In the rows, zero is written as 128.
Each path is a new rotation, seen through one point. The rows after it are directions, each followed by how far the rotation turns it, in degrees a step (0 if it stays put).
Each turn is a multiple of 5 degrees from 10 to 175, or 0.
Each row of a path follows its step; steps can be skipped.

step 0: [117 125 148 128 127 115 128 125 124 127 128 135 125 114 137 124 126 135
 122 120 131 137 136 120 126 134 119 136 126 127 138 146 129 137 129]
step 1: [119 128 118 136 142 132 132 113 119 130 125 133 122 139 134 130 126 130
 128 124 107 122 133 124 132 121 120 125 128 136 114 135 117 129 129]
step 2: [127 119 130 123 133 114 125 126 140 124 117 137 105 114 138 132 124 117
 136 134 129 126 135 121 127 133 128 130 122 137 134 130 134 122 123]
step 3: [131 136 125 132 134 128 128 134 119 140 125 132 120 137 124 140 117 132
 118 127 125 140 125 118 109 125 123 125 121 132 110 132 131 119 133]
step 4: [122 135 125 124 138 120 128 125 133 123 119 121 122 131 118 138 125 117
 130 129 126 120 131 147 133 137 124 141 120 131 130 129 150 124 125]
step 5: [139 123 129 125 124 115 117 138 121 122 122 134 137 130 124 131 125 138
 133 110 129 132 127 122 116 136 112 122 123 130 120 128 134 136 137]
step 6: [121 120 129 123 138 122 132 118 112 121 127 112 126 135 119 131 133 120
 126 121 125 114 137 127 125 133 139 143 125 118 120 135 125 131 131]
step 7: [129 132 141 133 126 113 117 134 120 124 128 143 125 125 127 124 132 134
 132 119 120 110 135 122 129 131 129 120 123 139 135 114 126 120 129]
step 8: [123 133 125 119 129 130 125 124 129 138 125 133 120 128 130 135 124 133
 113 118 127 120 140 121 115 132 138 136 137 119 134 148 120 127 136]
step 9: [124 137 124 126 133 130 128 138 134 123 131 127 120 127 122 127 118 120
 124 131 118 107 143 127 138 124 120 113 132 142 119 123 132 126 132]
step 10: [136 125 119 120 134 135 122 133 138 121 120 128 112 124 124 136 123 141
 136 124 143 134 135 118 122 138 132 125 127 119 135 129 132 120 139]
[128 129 130 130 127 130 128 129 130 124 125 133 124 128 123 123 131 125
 130 130 126 125 128 132 130 125 133 129 128 132 125 128 133 133 127]	145
[126 138 132 130 128 128 126 128 125 133 129 132 130 128 128 129 127 131
 124 128 128 128 125 132 128 130 128 132 129 129 133 130 132 126 128]	90
[129 127 128 126 126 128 131 131 125 126 132 127 127 126 129 130 122 128
 135 128 127 123 127 129 130 128 126 129 128 133 134 126 129 128 121]	145

step 0: [124 122 136 117 116 126 125 130 135 141 126 128 136 135 130 127 123 124
 129 123 127 132 128 140 113 135 133 130 124 136 128 124 125 124 127]
step 1: [131 128 132 121 131 123 118 132 131 138 134 128 126 131 129 121 130 136
 138 117 134 124 131 126 140 140 125 134 132 134 136 122 133 116 128]
step 2: [135 138 136 134 117 127 126 129 119 130 126 131 132 122 118 125 133 119
 129 123 131 136 134 137 130 128 130 123 128 143 141 122 135 125 129]
step 3: [131 138 137 124 121 120 125 130 139 126 133 125 125 130 125 123 125 133
 123 131 132 136 134 126 118 144 133 120 131 135 118 125 132 122 123]
step 4: [124 124 135 127 120 129 134 135 132 138 124 118 129 138 117 124 130 127
 142 125 128 127 137 126 126 131 131 140 128 133 129 131 141 123 119]
step 5: [125 126 134 121 121 119 122 137 121 124 135 134 134 132 130 131 137 129
 128 118 127 135 128 129 127 138 127 124 126 134 144 134 128 120 117]
step 6: [130 137 135 131 127 124 122 117 123 127 127 120 132 128 118 113 126 135
 132 119 130 136 128 139 133 140 129 127 119 128 124 126 130 126 120]
step 7: [126 127 134 130 114 122 122 126 136 129 132 132 131 134 130 123 134 119
 135 132 136 134 136 135 120 141 131 135 132 129 129 127 139 137 134]
step 8: [128 137 131 123 130 129 123 136 130 129 146 126 136 128 124 119 127 125
 131 122 128 130 125 116 128 132 130 131 131 127 134 127 146 123 118]
step 9: [120 128 129 127 126 129 136 126 122 127 133 125 132 130 111 125 126 129
 126 132 129 137 132 141 123 137 140 129 128 131 146 126 127 124 121]
step 10: [127 125 131 130 126 125 112 133 133 117 127 124 128 137 126 119 131 140
 139 128 126 136 125 132 115 140 127 126 132 125 130 119 131 121 128]
[129 122 126 126 127 128 129 129 121 129 130 133 122 126 125 126 130 131
 127 130 129 131 126 131 132 127 125 126 129 127 129 124 129 126 124]	95
[126 134 127 129 130 127 127 124 125 127 132 129 132 127 125 129 130 127
 124 128 128 130 131 130 128 124 132 122 125 129 128 128 122 125 125]	110

step 0: [111 131 129 127 129 126 119 134 135 132 143 126 120 139 131 116 113 138
 124 130 124 119 149 143 125 123 120 135 133 125 124 143 120 125 123]
step 1: [123 124 130 129 138 123 134 117 109 135 135 134 129 141 135 115 122 136
 129 129 120 144 146 129 138 131 128 127 126 110 122 133 113 132 124]
step 2: [124 134 143 132 132 128 131 122 137 136 146 119 134 126 125 118 125 131
 115 134 111 128 141 128 135 130 122 122 130 118 127 151 125 129 142]
step 3: [129 124 138 128 127 125 130 130 124 131 137 121 126 137 137 107 118 131
 137 142 120 126 144 142 121 120 134 130 137 132 121 130 108 138 136]
step 4: [114 128 131 121 149 142 123 125 117 139 137 129 120 132 131 110 120 130
 116 132 128 131 139 132 131 126 125 112 125 124 118 141 123 130 124]
step 5: [123 137 139 136 140 131 130 111 116 128 132 106 131 128 130 123 129 131
 129 136 117 134 151 129 125 133 128 129 124 117 127 128 121 138 140]
step 6: [120 137 137 132 134 129 126 129 143 128 126 126 130 125 142 103 122 129
 121 136 118 121 137 127 110 127 123 116 137 120 119 134 117 133 133]
step 7: [117 133 133 129 145 145 127 123 130 130 130 121 126 146 129 115 124 123
 135 128 126 136 152 133 127 117 142 129 134 127 115 127 123 127 123]
step 8: [116 145 134 137 135 130 131 112 127 136 125 122 122 123 130 118 128 142
 115 124 118 119 142 138 131 134 130 122 116 114 116 133 121 132 120]
step 9: [121 130 134 133 127 121 118 123 137 129 119 116 124 135 130 122 119 133
 135 128 118 131 154 124 120 124 122 132 142 109 125 140 118 132 132]
step 10: [120 133 125 124 135 132 146 123 135 135 125 135 137 140 134 108 120 133
 118 127 116 132 137 126 129 121 136 132 132 125 112 141 113 127 123]
[124 125 127 123 130 128 130 131 131 129 129 130 131 131 129 126 124 130
 127 131 134 126 129 126 125 124 128 132 131 133 127 124 125 128 125]	110
[128 127 129 131 127 125 128 126 128 132 127 132 127 125 126 123 127 132
 127 132 129 127 125 125 128 124 125 120 127 126 127 125 128 122 126]	160
[128 129 122 126 129 135 128 131 126 124 128 125 129 131 129 128 128 130
 126 130 125 127 126 129 124 126 126 125 125 125 130 123 128 127 134]	45
[132 127 130 130 126 132 131 127 135 127 133 130 130 131 128 124 133 125
 128 128 128 125 126 128 130 127 134 126 133 127 129 127 127 128 130]	90

step 0: [126 124 117 125 138 134 139 116 129 134 140 121 117 127 127 134 127 131
 145 122 141 148 133 128 126 122 136 131 123 128 129 114 122 120 124]
step 1: [113 122 135 138 126 130 133 133 132 132 131 124 123 137 130 127 137 132
 135 142 107 138 127 126 123 130 126 141 122 140 148 130 122 135 128]
step 2: [122 130 120 134 139 122 131 120 120 124 127 118 145 130 118 135 128 113
 135 120 123 140 113 127 121 123 115 136 126 120 127 119 126 117 131]
step 3: [128 139 131 142 133 119 138 136 122 124 132 136 130 122 127 137 128 146
 134 134 128 132 119 131 124 126 129 147 127 143 121 136 134 130 113]
step 4: [136 128 126 127 131 121 139 114 119 132 119 136 125 124 132 130 130 113
 138 126 126 122 122 122 124 134 134 133 109 128 143 120 144 116 124]
step 5: [117 132 138 134 128 140 124 120 126 136 126 129 141 125 120 127 125 136
 128 130 129 129 131 118 132 110 121 125 127 151 135 131 145 122 122]
step 6: [126 121 119 118 125 129 139 122 127 142 128 137 127 123 124 120 128 130
 122 120 126 111 119 133 112 119 117 143 116 132 123 127 121 115 133]
step 7: [114 129 120 121 131 133 122 129 128 125 133 142 135 124 125 139 122 138
 143 134 127 125 136 132 122 132 132 116 128 143 131 120 119 112 112]
step 8: [115 118 128 119 128 125 125 135 118 130 142 132 128 135 117 134 142 125
 121 130 130 117 122 137 137 127 132 138 113 129 146 132 131 122 136]
step 9: [124 124 139 121 144 129 131 119 129 130 136 122 128 131 111 139 126 126
 140 118 124 134 132 134 134 126 134 129 134 145 111 116 127 118 135]
step 10: [115 116 134 133 123 117 137 134 147 129 141 131 123 125 134 127 138 131
 121 137 124 128 122 116 132 134 131 149 124 133 127 123 124 116 124]
[123 130 124 123 132 128 128 123 126 128 126 128 124 128 125 128 127 121
 131 126 130 127 128 124 125 132 126 127 127 126 124 128 129 132 128]	160
[131 133 125 129 127 125 129 134 125 124 130 127 129 132 124 134 128 124
 130 128 126 125 127 131 132 131 125 128 128 131 128 129 126 127 129]	65
[125 127 127 131 126 132 127 128 125 127 132 126 134 125 125 130 131 126
 123 124 131 129 129 123 132 127 127 127 128 123 130 130 128 128 124]	125
